In the rows, zero is written as 128.
One turn sends every row of this set to another row. A few are shown first. Where does it send the rows asked after them?
Kufem: [108 139 132 142  87 125 142  95 140 164 102 110 122 141]
Dav: [119 130  94 170 133 103 103 114 117 169 133 133 120 130]
tofig: [179 133 131 125 126 151 147 124  93 150 152 103 109 109]
pagez: [140 114 162 137  80 114  83 128 120 131 136 110 125 132]
rifu: [133 113  97 138 131  89 183 124 136 129 137 141 117 145]
fikud: [122 112 117 121 165 143  66 125 120 138 139 120 129 146]
Mon: [128 127  71 133 110 127 174 120 126 128 130 145 127 145]
duti: [172 161 149 131 115 157 110 124 113  96 127 116 133 118]
fel: [156 107  98 129 129 118 159 113 117 161 169 117 105 113]
Lofe: [131 130 133 111 118 159 118 126 121 137 150 127 112 194]
riru: [ 98  88 114 126 113 130 162  99 128 109 114 122 133 158]
Sukog: [105 101 125 112 138 107 154  82 137 116 133 143 131 107]
seril: [ 91 121  98 140 139 132 130 163 159 134 107 143 114 126]
Rad: [131 129 141 159 111 132 140 123 141 165 123  81 122  94]
rore: [140  90 137 104 146 137 170 144 109 100 148 105 127 135]
namob: [136 147  98 111 115 133 119 123 149  87 126 117 147 168]
gati: [118  92 119 138 150 127 169 132 117 143  99 109  91 122]
dabo: [157 144 141 116  94 143 147 110 122 106 162 119 157 132]
Foraf: [ 90 128 131 119 126 120 126  85 104 158 130 114 155 121]
Fure: [150 107 123 100  97 107 140 127  97  91 153 115  97 138]
sep: [ 97 132 129 159  90 155 143 126 130 164 120 130 115 150]
zevu: [ 76 125 146 140 172 114 136 119 115 129 140 125 121 119]
Risor: [100 139 108 118  79 107 151 125 140 134 134 122 111  90]
zat: [180 120 141 104 135 142 127 159 110 116 140 129 148 117]
zurez: [ 83  98 108 149 145 111 121 134 131 119 141 143 132 157]
lef: [123 144 149 127  78 134 112 101 145 105 155 110 143 114]
Neve: [160 137 138 100 139 162  83 139 116 122 135 140 105 120]
lin: [133 106 123 119 150 111  85 155 112 100 104  98 106 134]
Tob: [178 137  88 117 153 127 107 129 128 129 132 117 120  90]
bif: [119 138  86 128 153 125 116 128 145 136 132 100  90  88]
zin: [124 115 155 113 125 138 129 171 165 114 129 121 140 160]
vaso: [148 138 162 123  68 147 129 118 114 137 138 124 110 112]
Zoti: [133 136 126 135 145 120  69 163 131 137 113 127 127 107]
nav: [143 108 119  84 171 145 131 154 128 102 140 127 127 129]
Redev: [155 139 154 135 122 143 114 148 146 140 135 108 111  75]
pib: [ 59 128 122 122  92 130 119 120 127 131 136 123 129 143]
kib: [173 115 101 118 148 128 151 132  95  97 126 126 107 127]
bupe: [127 144 155 129 138 167  74 122 137 136 131 115 128 136]
mumir: [ 81 140 104 125 150 111 118 153 138 156 118 125 100 134]

Neve moves to duti
rifu moves to mumir
Where do these go?
Lofe moves to namob
lef moves to rore
pagez moves to Fure
bif moves to Rad
Zoti moves to vaso
dabo moves to nav
Foraf moves to Sukog
zurez moves to pib
Tob moves to Redev
Dav moves to Risor
Mon moves to seril

One turn sends every row of this set to another row. A few are shown first. Where does it send the rows asked after them?
Lipip: [104 146 174 132 107 109  93 114 113 129 113 130 144 124 139 124 120 106
 100 110  99 119  94 132  83 132  93 141 149 149 114 141 142]
leto: [125 100 108 161 142 141 169 165 159 124 139 120 151 118 111 180 121 144
 147 149 127  99 147 129 122 124 114 153 155 116  99 143 138]
veka: [109 147  90 134 120 114 127 138 112 136 144 153 157 123 146 125 159 150
 139 129 170 133 150  98 135 157 137 120  83 130 154 119 113]
Lif: [122 120 124 162  70 122 135 162 154 106 139 118 121  66 141 128 154 120
 114 127  85 131 108 119 133 105 157 129 120 116 108 142 114]
Rupet: [105 139 111 132 121 121 124 153 109 139 134 161 145 125 147 134 159 138
 137 125 179 121 140 103 137 162 137 126  73 120 157 125 123]
lov: [117 124 152 100 106  84 115 104 102 122 126 111 140 101 131 124 153 115
 145 131 107 145  96 141  99 136 106 126 138 154  86 154 144]
ger: [171 118 152 102 108 156 138 119 136 144 105 145 112 153 146 106 120 138
 111 131 116 145 133 139 150  66 152 113 148 125 143 138 104]
Lona: [151 136 125 145 139 163 126 104 115 156 136 129 138 140 140 149 111  86
 156 146  94 135 148  94 113 124 105 170 151 144 146 120 129]
lomo: [139 130 139 139 143 166 118 123 128 153 126 133 157 128 154 136  96  99
 149 151 101 133 149  82 108 123 108 162 161 144 130 113 116]
nela: [107 173 118 115 135 123 150 151 132 122 118 144 126 141 109 131 128 179
 138 137 134 131 164 138 108 115 161 125  87 129 179 120  99]
buvu: [148 130 125 149 149 162  98 126 137 162 117 139 169 131 142 127 106 117
 112 138 107 106 121  99 113 128  98 172 163 130 120 129 118]
lek: [157 126 145 124 104 165 122 107 133 158 106 146 126 150 134 111 141 129
 137 151 112 165 127 134 170  72 150 119 158 109 146 130 127]
musat: [135 110 117 166  74 103 137 154 143 122 137 122 132  65 138 116 166 121
 136 135  83 138 119 130 138 105 154 133 120 102 128 135 127]
ziz: [121 134 119 116 133 143 136 105 139 165 153 136 176 148 151 140 120  89
 156 130  96 130 130  96 102 124 113 159 165 135 120 130 113]
Suri: [141 140 169 111 127 115 123 109 171 147 120 133 106 127 123 118 104 134
  97 137 125 111 115 165 174 124 124 118 134 141 104  99 174]
magit: [123 108 163 104 150 126 161 146 145 125 118 124  86 146 125 120  93 103
 103 110 126 116 137 171 156 125 118 110 123 136 118 122 168]
Dusa: [118 123 166 110 139 109 147 126 160 137 133 127 103 156 118 109 112 112
  98 110 117 137 136 157 175 130 120 119 138 139  87 108 174]
zusi: [ 90 128 165 111  89  93 136 114 119 102 141 124 151 129 125 116 137 110
 139 118  97 144  90 144  80 131 123 117 148 117  97 131 134]
dubuz: [119 164 135 111 137 101 153 142 131 132 111 141 130 129  92 130 134 182
 135 145 130 132 162 134 107 118 160 139  82 137 169 128  97]
Fug: [ 95 141 110 113 123 111 124 165 103 150 128 121 126 157 101 134 147 131
 126  99 136 118 112 108 137 142 168 106  82 134 159  96 113]
Naru: [139 108 124 167 159 130 124 158 174 127 109 126 141 107 112 133 123 156
 109 146 120  81 126 146 147 133 116 152 143 116  89 128 158]
fot: [108 165  89 114 144 118 129 136 140 111 139 140 122 126  80 132 161 156
 148 133 156 143 121 137 124 161 106 124  90 134 142 127 104]
Rupa: [126 160 107 110 142 119 131 128 141 114 131 152 117 129  66 119 154 156
 140 136 145 135 122 134 122 157 105 127  84 136 144 135  85]
depib: [141 116 107 110 140 160 117  97 120 151 131 135 148 118 163 151 107  98
 158 154 110 130 123  92 103 138 108 161 137 148 125 117 135]
Mez: [120 109 149 156  88 123 161 156 156 108 137 101 133  76 137 114 145 118
 127 130 123 151 113 119 134  91 174 132 139  97 135 139 106]
fut: [132  98 110 182 154 136 143 168 142 102 117 127 123 121 113 168 111 151
 135 129 102 114 147 140 128 110 117 159 126  95 117 137 151]
gop: [ 94 154 106 117 127 103 134 174 109 142 135 113 129 149  98 120 143 136
 118  95 133 128 128 122 137 135 163 100  88 136 161 107 102]
Noge: [ 89 154 169 110 104  99 103 119 115 112 120 125 127 119 126 133 131  91
 140 127  95 141 105 140  98 126  93 123 148 147  85 145 141]
Kabol: [113 152 151 114 100  83 113 117 106 120 127 128 124 123 118 146 148  90
 150 129  92 146 102 151  95 130  95 126 138 135  98 133 163]
kela: [129  91 115 169 156 131 142 177 168 101 114 127 131 121 109 152 115 160
 125 131 104 111 139 126 123 117 118 153 142 106  93 115 145]
nazon: [154 134 151 119  89 175 131 111 155 152 115 149 117 144 151 128 139 143
 120 149 119 163 130 123 161  74 155 129 160 129 132 131 123]
bifas: [ 91 134 112 112 120  96 126 110 109 137 115 133 129 155  94 113 172 162
 125 133 143 131 159 117 136 128 124 148 111 155 160 151  85]
Keziv: [111 129 148 167  81 112 117 147 149 109 111 103 115  75 140 124 153 115
  92 123  98 111  96 126 110  99 153 150 135 131 133 142 130]
palu: [ 87 172 116 103 147 141 131 139 125 131 144 120 103 148 125 110 135 126
 157 146 151 120 151 140 146 162 141 139  90 133 169 109 113]
Bur: [138 138 148 111 117 152 137  97 164 131 124 139 114 154 137 133 112 116
 134 134 142 155 130 129 172  59 149 117 158 113 134 125 105]
sirun: [154 146 142 123  91 155 110 110 169 149 106 129 103 117 142 133 133 128
 100 151 118 133 102 125 153  70 161 143 152 132 148 110 122]
likev: [120 117 151 123 129 111 166 118 153 108 152 130 109 146 108 142  83 112
 113 125 133 109 140 155 169 133 115 100 129 129  88 110 155]
fas: [127 125 159 123 144 107 147 127 133 133 127 132 111 148 100 111  98 102
  97 108 109 146 137 165 175 125 117 112 117 119 104 123 173]
Sego: [130  92  93 145 171 143 154 156 170 104 110 127 111 107 113 165 112 136
 133 140 110 106 139 136 113 115 109 162 126 125 117 137 143]
gik: [146 103 121 142  93 109 130 163 132 124 126 106 135  80 156 108 166 123
 124 112 102 130 102 122 138  92 172 121 123 112 110 151 109]
lon: [ 92 164 124 105 148 135 117 151 121 140 134 121 107 148 133 112 143 122
 169 140 149 104 139 135 153 154 153 144  84 118 162 110 108]
doluz: [ 89 146 111 110 115 101 121 121  92 138 121 124 141 163 104 108 170 166
 132 133 150 137 157 124 137 129 131 126 121 151 155 140  91]

Keziv moves to sirun
lov moves to gik
Rupa moves to Rupet
Where do these go?
ziz moves to zusi
palu moves to fot
Lona moves to Kabol
nazon moves to Dusa

